In the rows, 100 means zero.
Each named turn below is shown by a few rows before and after it. Which turns, in which order, take the first row of each later pair to the second? The first pair is answered.
k_408 (before |-> after):
| 114 |  97 | 111 |  83 | 117 | 104 |  92 | 103 |  79 |  92 |  78 | 113 | 126 | 122 | 104 |  87 | |-> | 113 | 113 |  91 | 105 | 119 |  94 |  88 |  67 |  97 |  86 | 114 | 113 | 127 | 106 | 109 | 103 |
| 120 | 122 |  77 | 122 | 101 | 105 |  96 |  54 | 103 |  75 | 132 | 120 | 110 |  88 | 109 | 110 | |-> |  67 |  76 |  88 |  87 | 114 |  80 | 119 |  78 | 127 | 111 | 119 |  82 |  71 |  85 |  99 | 127 |
|  90 |  78 |  92 |  93 | 101 |  90 |  97 | 111 | 111 | 104 |  86 |  95 |  93 |  82 |  93 | 112 | |-> | 108 |  87 |  97 |  92 |  96 | 105 |  91 | 119 |  93 |  95 |  73 | 108 | 106 |  91 |  94 |  97 |
k_592 (before |-> after):
| 128 | 147 | 114 | 121 |  83 | 127 | 113 | 108 |  57 |  91 | 100 | 108 | 119 | 110 |  95 | 105 | |-> | 100 | 112 | 104 |  83 | 150 |  97 | 107 |  69 |  87 |  84 | 119 |  95 | 139 | 135 | 100 | 105 |
| 112 | 103 |  96 | 115 |  84 | 105 | 110 |  97 |  59 | 119 | 100 | 134 | 112 |  92 | 114 | 111 | |-> | 102 |  86 |  91 |  98 | 121 |  94 | 104 |  76 |  74 | 110 | 111 | 131 | 126 | 107 | 117 | 104 |
| 112 | 115 |  95 |  94 | 109 | 104 |  90 |  92 |  86 |  92 | 109 | 105 | 116 | 101 | 104 | 106 | |-> |  93 | 106 |  98 |  85 | 113 |  90 |  96 |  89 |  92 | 104 | 110 |  92 | 105 |  97 | 103 | 118 |
|  93 |  88 | 100 |  84 |  81 | 127 | 109 | 128 | 101 | 121 |  93 | 114 |  84 |  98 |  99 | 102 | |-> | 108 |  86 |  95 |  84 | 101 | 136 |  98 | 117 | 102 | 102 |  98 | 127 | 106 | 113 | 101 |  84 |
k_846 (before |-> after):
|  63 |  91 | 102 | 103 |  62 |  87 | 105 | 113 |  96 | 120 |  95 |  76 |  90 |  76 |  96 | 130 | |-> |  68 |  83 | 101 | 107 |  59 |  95 | 109 | 126 | 102 | 118 |  91 |  78 |  87 |  76 |  92 | 121 |
|  92 |  83 |  90 | 100 | 129 |  90 | 104 |  91 | 137 |  94 | 126 |  99 | 116 |  97 | 100 | 102 | |-> | 100 |  75 |  92 | 100 | 127 | 104 | 106 | 108 | 138 |  90 | 118 | 105 | 115 | 102 |  94 |  87 |
| 108 |  86 |  86 |  99 | 100 | 115 | 105 | 106 | 117 |  92 |  94 | 101 |  99 |  96 |  95 |  75 | |-> | 113 |  96 |  93 |  92 |  99 | 117 | 100 | 107 | 101 |  89 |  84 | 105 | 107 | 102 |  98 |  73 |
Now pairs of rows:
Each pair is two turns apart.
|  88 | 123 | 119 |  65 |  81 | 105 | 102 |  87 |  52 | 111 |  78 |  78 |  96 | 100 | 118 | 131 | |-> |  90 | 111 | 112 |  54 | 116 | 104 |  93 |  67 |  63 |  93 |  88 |  89 | 121 | 119 | 122 | 118 | | k_592 then k_592
|  99 |  94 | 116 |  76 | 110 |  82 |  84 |  97 |  95 |  99 |  92 |  88 | 111 | 111 | 114 | 118 | |-> | 107 | 103 | 109 |  87 | 108 |  84 |  79 |  84 |  96 |  91 | 104 |  94 | 118 | 107 | 117 | 120 | | k_408 then k_408
|  87 | 101 | 107 |  94 | 103 |  87 | 113 |  74 |  96 | 105 |  98 | 100 | 114 | 104 | 113 | 117 | |-> | 106 | 111 | 107 | 106 |  93 | 101 | 106 |  79 |  86 |  94 |  96 | 115 | 123 | 106 | 114 | 108 | | k_592 then k_592
| 103 |  97 | 100 | 102 | 100 |  93 | 115 | 121 | 100 |  95 |  83 | 101 |  84 | 113 |  99 |  86 | |-> |  98 |  92 | 101 |  97 | 111 |  87 | 115 | 116 | 105 |  95 |  86 |  99 |  84 | 116 | 101 |  87 | | k_592 then k_592
|  99 | 114 |  99 |  88 | 115 | 106 | 101 |  92 |  77 | 114 |  88 |  93 | 113 | 114 |  95 |  91 | |-> |  85 | 111 |  94 |  89 | 114 |  95 | 105 |  89 |  87 | 125 |  95 |  81 |  99 | 105 |  95 | 101 | | k_592 then k_846
| 106 | 102 |  98 |  99 | 111 |  95 |  94 |  77 |  84 |  72 | 104 | 105 |  98 | 110 | 112 | 101 | |-> |  92 |  95 | 111 |  84 | 102 |  89 | 102 | 100 |  75 |  90 |  85 |  92 |  81 | 108 | 109 | 109 | | k_592 then k_408
| 119 |  96 | 106 | 114 |  89 | 110 | 107 | 123 |  94 |  92 |  85 | 110 | 108 |  94 | 102 |  89 | |-> | 108 |  84 |  97 | 100 | 125 |  95 | 101 |  95 | 111 |  85 |  99 | 107 | 121 | 105 | 105 |  87 | | k_592 then k_408
|  85 |  87 | 115 | 127 | 100 |  90 | 109 |  99 | 121 |  83 | 110 | 112 |  94 | 107 |  90 | 113 | |-> |  93 |  89 | 115 | 132 |  97 |  97 | 106 | 100 | 117 |  78 | 109 | 118 |  99 | 110 |  90 | 107 | | k_592 then k_592
|  88 | 108 | 113 |  83 |  97 |  94 |  97 | 101 |  81 | 108 |  89 |  93 | 104 | 114 |  98 | 103 | |-> |  77 | 101 | 106 |  90 |  99 |  87 | 101 |  89 |  99 | 113 | 104 |  86 |  95 | 105 |  96 | 113 | | k_846 then k_846
|  90 | 109 |  97 |  98 | 122 |  75 |  99 |  74 |  91 | 104 | 107 |  83 |  99 |  90 |  98 | 115 | |-> | 100 | 119 |  97 | 122 |  90 |  87 | 105 |  92 |  89 | 108 | 106 |  86 |  84 |  73 |  93 | 117 | | k_592 then k_846
|  94 |  86 |  78 | 131 |  88 | 109 | 104 |  92 | 115 | 100 | 131 |  96 |  82 |  83 | 102 |  95 | |-> | 114 |  88 |  91 | 124 |  80 | 131 |  99 | 120 |  92 |  92 | 105 | 109 |  94 |  99 | 100 |  71 | | k_846 then k_846
|  94 |  86 |  86 | 116 | 106 | 112 |  96 |  92 | 130 |  67 | 117 | 120 | 109 | 102 | 102 |  70 | |-> |  87 |  70 |  95 | 103 | 105 | 115 | 102 | 116 | 126 |  75 |  98 | 116 | 102 | 110 |  97 |  64 | | k_408 then k_846
| 119 |  99 |  80 | 127 |  98 | 118 | 103 |  85 | 117 |  87 | 132 | 116 |  99 |  89 | 111 |  90 | |-> |  95 |  75 |  84 | 114 | 102 | 107 | 116 |  96 | 134 | 104 | 129 |  97 |  78 |  86 | 105 |  97 | | k_846 then k_408
| 117 |  82 |  90 | 111 |  92 |  99 |  99 | 130 | 114 | 126 |  86 | 101 |  91 |  78 | 116 |  96 | |-> | 135 | 104 |  86 | 122 |  89 | 104 |  89 | 114 | 102 | 113 |  95 | 112 | 106 |  77 | 121 |  96 | | k_846 then k_408
|  98 | 119 |  93 | 103 | 100 |  91 |  87 |  90 | 106 |  89 | 121 | 116 |  91 | 100 | 112 |  91 | |-> |  79 | 102 | 105 |  82 | 102 |  84 |  96 | 111 | 104 | 106 | 102 | 100 |  77 | 102 | 108 |  95 | | k_592 then k_408
| 104 | 101 |  88 | 108 |  92 | 102 |  96 |  96 | 103 |  85 | 106 | 104 | 101 |  95 |  95 | 104 | |-> |  96 |  89 |  93 | 101 |  92 | 101 | 102 | 108 | 109 |  91 |  98 |  97 |  92 |  97 |  91 | 101 | | k_408 then k_846
